Each path below is one point turned by a fixed rotation once a step. After each direction that follows a path, write how fast that rotation turns it, in deg/step (0 if it stays still).
Each turn is a multiple of 5 degrees from 10 to 175, or 0.
Each row of a path follows its step; steps can be skipped.

step 0: [ -1   2  -3  -4 -24   5 -25   2   2 -18  11  12   3  14  -9 -15  18   3
  11  14  -7   2  13  20 -11  -5  19   8   3  -3  19 -17  -7 -18   7  13
  -8   0  12  14  -3   4  -4  -8   0   7  30   1  -2 -17   6  21   2]
step 1: [  4  -1 -24  19 -15  -3  -4  24  -9   6  -7  -1   5   7 -18   8   6  -6
   1  18  13  21  13  10 -14   2   1  -9 -21  15  -1  -4   0  -7 -13  11
  14  -4 -27   9   9   0  -4  11  17  12   3  14 -22 -11  -9  -2  -7]
step 12: [ 12 -10 -13  -1   1  15  -3   9   3   0   2  -1   0  -4  -8  -5   1  -7
   4  34  11  -7   4   7  -7  -1  10 -23  -8  14  21  -1  -9  -4 -12  33
  22  16  -7  -1  12  -3   1   1 -11  29  14  15   3   0   1  18   3]
step 13: [-13  24  -9  14 -13   4   0   1  12   9 -20   1  -4  -1 -23 -21   7  -2
  -6  -9  -6   7  -7 -10  12  13  -1 -13 -11   9   3 -10  21   9 -14  -1
  30   0 -10  18   8  -5   9   5 -16   5 -16  26  -1  -3 -15  -1  -6]
step 17: [ -8  10 -17   2 -20  -4  -9   7  11  -5  21   2  -5  10  -3 -15  24  -2
 -10  -5 -15   4   5   9   3  -8  16 -30   8   0   0   1  10 -16 -18   5
 -12   8  -9  23   3   7   1  -1   9 -21   5  26  10  11  -3  19  -1]
step 27: [  8  12   8  26 -26   8   2   3   5 -15   1  12   6  16 -14  -5  21  -3
  21  17  -4  11   2   3  -6 -11   9   7  -1  21  14  13 -15 -11 -17 -11
  -2   2  -4  -5 -10  -1  11   1  -6  13  -5   3 -10  -1  -7  26 -21]
step 28: [ -5  -5 -17  16 -14   1  -5  18   3 -18  -7 -22  -2  14  -7  -3  17   3
  -6 -12 -15 -18  11  26 -19  -4  19   1 -14   4   0  -5   6 -14  -2   5
  16  -8   4  21  15   4   6  13   5 -10  -2  23 -12  -5   9  15  11]
Speeds:
[  0  -1   0   3   3   1   0   5   1  -1  -3   5   4  -2   2  -1  -1   1
   3  -5   5   2   0  -2  -1 -10  -1 -10   2   5   2   5   2   1  -6  -4
   1  -6   1  -3   3  -1   7   1  -8   2  -2   2   1   1  -2   0   0]	100
[ 3  0  0  2 -1  1 11 -4  5  2  4  0  0 -1 -5 -2  0  2 -5  4  6 -2  2  2
 -1  0  0 -1  6  4  2 -6 -6 -7 -2 -5 -1  0  1 -3 -2  2 -3 -5 -2  3  1 -2
  7  2  1  3 -4]	170
[ -1   2   0   6   5  -6   6  -2   3   0   0  -5   3  -1   6   0  -3   3
   0  -1   2   2  -3  -5 -10  -1   4  -2  -5   0   0   1   1  -2   5   0
   0   5   2   2   2  -3  -2   2   0   1   5   0   1  -7  -3   4   4]	175
[ -1   8   0   1  -3   4   4   2   1  -1  -3   0   0   0   2   5  -7   4
   2  -6  -4  -1  -1   4  -1   1  -3   2 -10   2  -3  -2  -1  -5  -5  -6
   5   4   1  -2  -3  -4   2  -2   0  -1   2   4  -2   3   3  -4  -3]	125
[ 5  4  3 -1 -1  0 -3 -3 -1  6 -4 -8  1  8 -1  4  1 -1 -1  1  3  1  3  4
 -2  7  0 -5 -2  4  4  4  4  1  2 -4  3 -1  5 -2 -3  3  1  5  0  1 -3 -6
  1  0 -7  0 -6]	125

step 7: [ -8 -10 -17  -7 -13 -13   9  -8  -7  -3  12   4 -15  -1   3   2   9   4
  14  -6  12 -21   4  26   3  13   8  20  31  -7  15   2   7  18  -4  -6
   3  -2 -18   3   1  10  -6   7  25  -1  -1   9   6  -5  23   6  20]
step 10: [  3  12 -21 -22 -11   4  -7 -22   3  16  -7  -4 -12  -5  16  19  -1 -16
  -3  -2  17  -9 -18  12   8  -3  24  -3   9 -13   9   0  -4   5  -8   6
  -6  21   3   2   8  32 -20   8   0   4   4  -7 -10  11  -9  -2   7]
step 11: [  8  25  -2 -27   3 -13   5  -9 -12  -2  26  13 -11   2   6  -7   7  -9
   6  11  27 -16   5  14 -10   2  -2  -5  11   4   9  -7 -15  14   7 -24
   5  -3  -3  -8  -4   2 -23  10  -8  -2   4  -3  11   6   9  23   8]
step 15: [  4  -5  11 -15 -10 -12 -10 -20  -1   2  19 -21 -10   0   0  -7  -5  -3
   0   1  20 -17   7  40  14 -10  12   4  18   6  -8  11  -3   6  -7 -12
  -7   6   1  -5   2   8 -12 -26  -4  -2 -15  -5   7  -4  21  12  -5]
step 20: [ -2 -10  -5   0  22   3 -16 -10  -3 -19  22 -13 -10   1  -5  -4   7  -5
   4  14 -17   3   8   9  22  -1  24  -1   8   2  -7  -8  -5   1   1  22
 -11  16  10   0 -11   6   8   9 -21 -15 -13 -11  11   0  24   1  23]
step 21: [  5   0 -10  -4   4  -7   6   2   3 -12  -6   3 -12 -30  -7  10  -3 -27
   8   5  -5 -13 -10  -6 -13  17  26   6  12   8   8  13  -7 -11   8  22
  -6   7   8  -6  -5  18  -2   4  10 -14   6 -18  -9  20 -10   2  27]
step 22: [ -1   6  -2 -21 -24  -5   1 -18 -20   0  -7   2   5  -3 -17  24  10  -6
  18  13   2 -22 -14  33   0  14   3  11   7  -7  20   9   2  17  20  -8
 -12   0   1  -9   5   9 -15   1   2  -2   1   5  -7  10   2   7  -3]
Speeds:
[ 2 -1  8  1 -5 -5  1 -4 -6  4 -2  0 -4  6  3 -1  2  6  3  0 -5  1  6  1
  7  4  3  4 -2 -2  7 -4 -2  3  2  5  1  2  2 -2  0 -1  3  2  2 -3  1  3
 -2  0 -3  2 -3]	140
[-9  4  4  0  1  2  2  2  4 -5 -5 -6 -5  1 -2 -1 -3  3 -2  2  0  0  7 -2
  4 -1  1  1 -2  1  3  2  5  5  1 -1  4 -2  6  5 -4 -2 -1 -1 -6  2  3 -7
  1  0  5 -1  2]	95
[ 7 -2 -3 -5  5  4  2 -4  2  4  6 -3 -8  2  1 -5  4  2  0  2  6  4  5 -1
 -1  5  3  1  5  3  3  2  3 -2 -4 -1  3 -6 -1 -1  1 -4  1  2 -3 -1 -4  2
  1 -5  1 -3  3]	85
[ 0 -8 -1  3  4 -2 -3  1 -2 -2  6 -1 -3 -1 -3  1  3  2  2  4 -3 11  3 -1
  0 -5  2 -2 -9 -1 -2  3 -3  4 -2 -5  0  4 -1  2  0 -5 -2 -3  3 -4 -1 -1
  1  5  2  0  0]	95
[-3  4 -4  1  5  2  2 -3  1  0 -1  7 -2 -1  4  4 -5  4 -2 -3 -4  8  1 -4
  3  7  6 -1  1 -2 -3 -3  1 -2 -5  2 -7  2 -3  7 -1  7  2  4  0  1 -2 -4
  1  2 -1  1  1]	100

step 2: [ -4 -18  11 -11   5  -7  -8  -6  14  15   6  14 -29  13  -3  11 -15  -1
  10  -1 -13  -9   7  -3  -7   0 -28 -14 -20  10   2  -2   8 -13   0  12
   5  -8 -17  11 -27   2  10   1  18  23  -3   1  -1 -14   0 -19  17]
step 3: [  3 -21  11 -22  -6  -4   6  -3 -14  21  21  -2 -14  14  11  13 -13  -8
 -20 -13   6   1   5   2   7 -17 -11 -15   3  -8 -17 -22  -4  -7   3  13
   9  -1   4 -21 -18   4 -21  -5  11  12   2   3   6   7  15 -25   6]
step 10: [ 22   3  11 -15   0 -20   2 -11  -7  17  -9  19 -15  -6 -10   4   2 -16
  -3 -11  10 -25 -18 -15  -5  12 -14  -9  -6  -7   1  19  14   2  -6 -11
  -3  -8   5   1 -20 -19 -12 -23  -6   7  -2   2   2 -31  -6  -3  13]
step 14: [ -6 -11  14  -5  21   8   3  -9  26  -1   5   2   5   8   6  30  14 -15
 -12  -1   3 -17   6  -4 -17 -20 -12 -10 -24   1  -7  -6  11   3  22  14
 -11  -8  11  -5   1  19   4   3  -7  -6 -10 -18   4  -4  13 -22  17]
step 17: [-11 -13 -10  -7  31  -6  14 -14  -2   5   2  -8  -8 -24 -11   0  17 -18
  11  -6  -7 -11   4 -14  -7  -4  -2   4  -5  -4   6  -5  11 -31   1   9
   0   6  -2   6  -5  14   6 -21   1 -21  -6   5 -17   7 -13 -33   8]
step 18: [  7  -8  -3 -24  -8  15  17   8 -17  35  -3  10 -11 -14  -3  -2  13   7
   4   1   4 -15  16 -12  13 -13 -19  -6 -16  -9 -11   2  14 -11  -6  -4
  -9  12  10   8 -18  -2   8 -15  -7 -27   1  17 -10   0  -6  -1  14]
step 19: [ 10   3   1 -19   4   8   9  -8   5  16 -14  21 -20   7 -11   6  -6  -2
  12   0   0 -21 -14   3 -13  -7  -4   0 -10  -1 -21 -20  -3  11   4 -15
  -6   0  22  16  -7   4 -16   7 -11 -20  25  15  -5 -19  10 -23   0]
Speeds:
[ 0  0  4  1  3  1 -2  0  3  2 -2  6  0 -3 -3 -5  0 -2  3  5  9  0 -5 -2
  1  0  1 -1  5  6 -3  3  3  1 -4 -1 -1  1  1 -1 -9 -9 -1  8  1  2  1  3
 -2 -3  1 -1 -2]	35
[-1 -7  4  1  1  0  7  5  3 -1  4 -1 -1 -2  0 -4  9  2  3 -1 -2 -6  1  3
 -3 -1  2 -2  7  0 -2 -3  0 -1 -1  4  2 -3 -1 -4 -5  3 -5  1 -1 -1 -8 -1
  4  6  2  1 -3]	125
[ 2  8  2  4  6 -2  6 -4 -1  2  3 -6  0 -1  3 -3 -1 -3 -3  1 -4 -4  2  1
 -1 -2  1  6  1  1 -8  0  3 -1  1  4 -2  2 -1 -4 -1  2  0  4  3 -1 10 -4
  5 -2  0 -1  0]	135
[-3  8 -3 -2  5  0  6  4 -1 -2  0 -1  1 -4 -2  5  2  0 -1 -2 -4 -4  0 -1
  3  1  7  4 -2 -4 -2 -3 -4 -1 -6 -3 -4  3 -1  2 -4 -7  1 -3  1  0 -5  4
 -8  2 -5  3 -1]	60
[-5 -4 -5  1  1 -2 -2 -4  3  5 -1 -4 -5 -1  4  3  3  4  5  3 -3  3  5  0
  5  1  1 -1  5  4 -3  2 -4 -6 -5  4  5  6  4  5 -4  1  5 -3  0  3  3 -2
 -2  0 -2  0  1]	70

step 3: [ -1 -16  -5  -6   9   5  12 -21  -5   5  -1  11 -18 -26  15   9  14   3
  -3   2   2  16 -11  16   2  -3  11  -4  -7   3  12  14  -4  16  15  -1
  -5  -1   3 -11  -1   6  28 -19 -16   6  25  21  -3  -1  18 -11  39]
step 9: [ -8   5   9   3  25 -27  19   1   1 -16 -19   1 -14  -9  -6  22 -18 -10
  -6 -20   1   4 -19   2 -21   2  17  -3  10  35 -16   3   1  24   6  -2
  -3  14   4  -6  -7  -1  18   9  -4  13  21   4 -16   2   1   5  10]
step 13: [-18  10   2  11  13   5  27  14   7  -8  -6  -6 -13 -17   8  18   1   8
  -5 -14  18  -1   3   3  -6 -18  21  21 -19  22  -2   6   4  21   6  -1
 -16 -18  -7 -18  -9 -16  14  19 -10   4 -14  11 -12  16 -14   7  15]
step 16: [ 13  -3 -31 -20   8   0 -11   0   3 -13 -13  -7 -18  -3   2  34 -12 -11
   0  -1 -14   7   2   7   6   1  17  19  -5   9 -21  14  -1  16   0 -20
   2  -7  -6 -11   8   5  27  15   3  -2   6  -2  10 -13   8  10  34]
step 17: [  3 -13  16 -13   7  11  15   7  -1  -2 -24  -4  -1 -18  -1  14 -10  19
   7 -32  -7   3   2  -5 -24 -19   5  30   4  11   7  11   7  31   1  -3
 -14   5  -4   8   3  12  28  -1  -5   0  -1   4 -27 -11   6   3   8]
step 20: [ -9 -17 -15   7   7  -5  -7   7 -15 -18  -2   6 -13   3  -5  19 -23  -8
   4   0   9   0  14  11 -20 -22  18  23  -7  29 -18   0  -1  13  19  -8
   9  -7  -3   8 -18  -3   1  29  26  -2   5   1  -4 -15  17   2   2]
step 24: [-14   1  -3 -22  -1  22   2  -3  -4   4  -6   1  -6  10  -5  18 -18   2
 -18  -5  -9 -20  10   8 -19 -13  27  22  -8   8  -4   3   1  14  -9  -2
  -1 -13   5   7 -29  -6  12  19   0  -3  26   8   4   8   6  18  33]
Speeds:
[-8 -5  0  1 -5  1  1 -6  2  1 -4 -1 -3  3  1  1 -6  4  0 -1 -6 -3  1  0
 -1 -1 -4  4  2 -1  4 -4 -2 -2 -3 -2  7 -9 -1  1  5 -1  1 -3  2  0 -1  4
 -4  7 -4  0  0]	55
[ 2  2  1  6  0 -4 -2 -1 -3  2 -5 -6  5 -4  1 -4 -3 -3  4 -2 -1  5  0  5
  0  2 -3 -2  3  2 -4 -1  2 -2  3 -1 -4 -4 -2  4  2 -4  1  0 -3  2  4  2
  8  0 -9  1  7]	110
[ 1  1  0 -2  3 -3 -4  1  7  5 -1 -2 -3  8 -3 -2 -2  2  0  4 -2 -1  0  7
  1  4  1 -2 -7 -3  2 -2 -5  1 10 -3  2  3  1  0  2  6 -1  2  5 -1 -1 -1
  1 -2 -5 -3  4]	95
[ 1 -2  3 -4 -1 -3  3 -4  0  0  2 -8  1  0 -6  1  1  2 -1  3 -4  3  5 -2
  7  0  4  3 -2 11 -7  2  4  3  0 -1  0 -1  1  2  3  2  2  2 -1 -3 -7  3
 -4 -2 -3  0 -3]	10
[ 7  0 -4 -4  1 -2  3 -3  1 -5 -1  1 -3  1  4 -2  3 -2  1  0 -8 -2  2  4
  3 -5  1 -4  7 -2 -3  4 -4 -1  3  1  3 -4  5  2 -4 -3  1  6  0 -5  0 -6
  3  5  0 -6 -4]	95
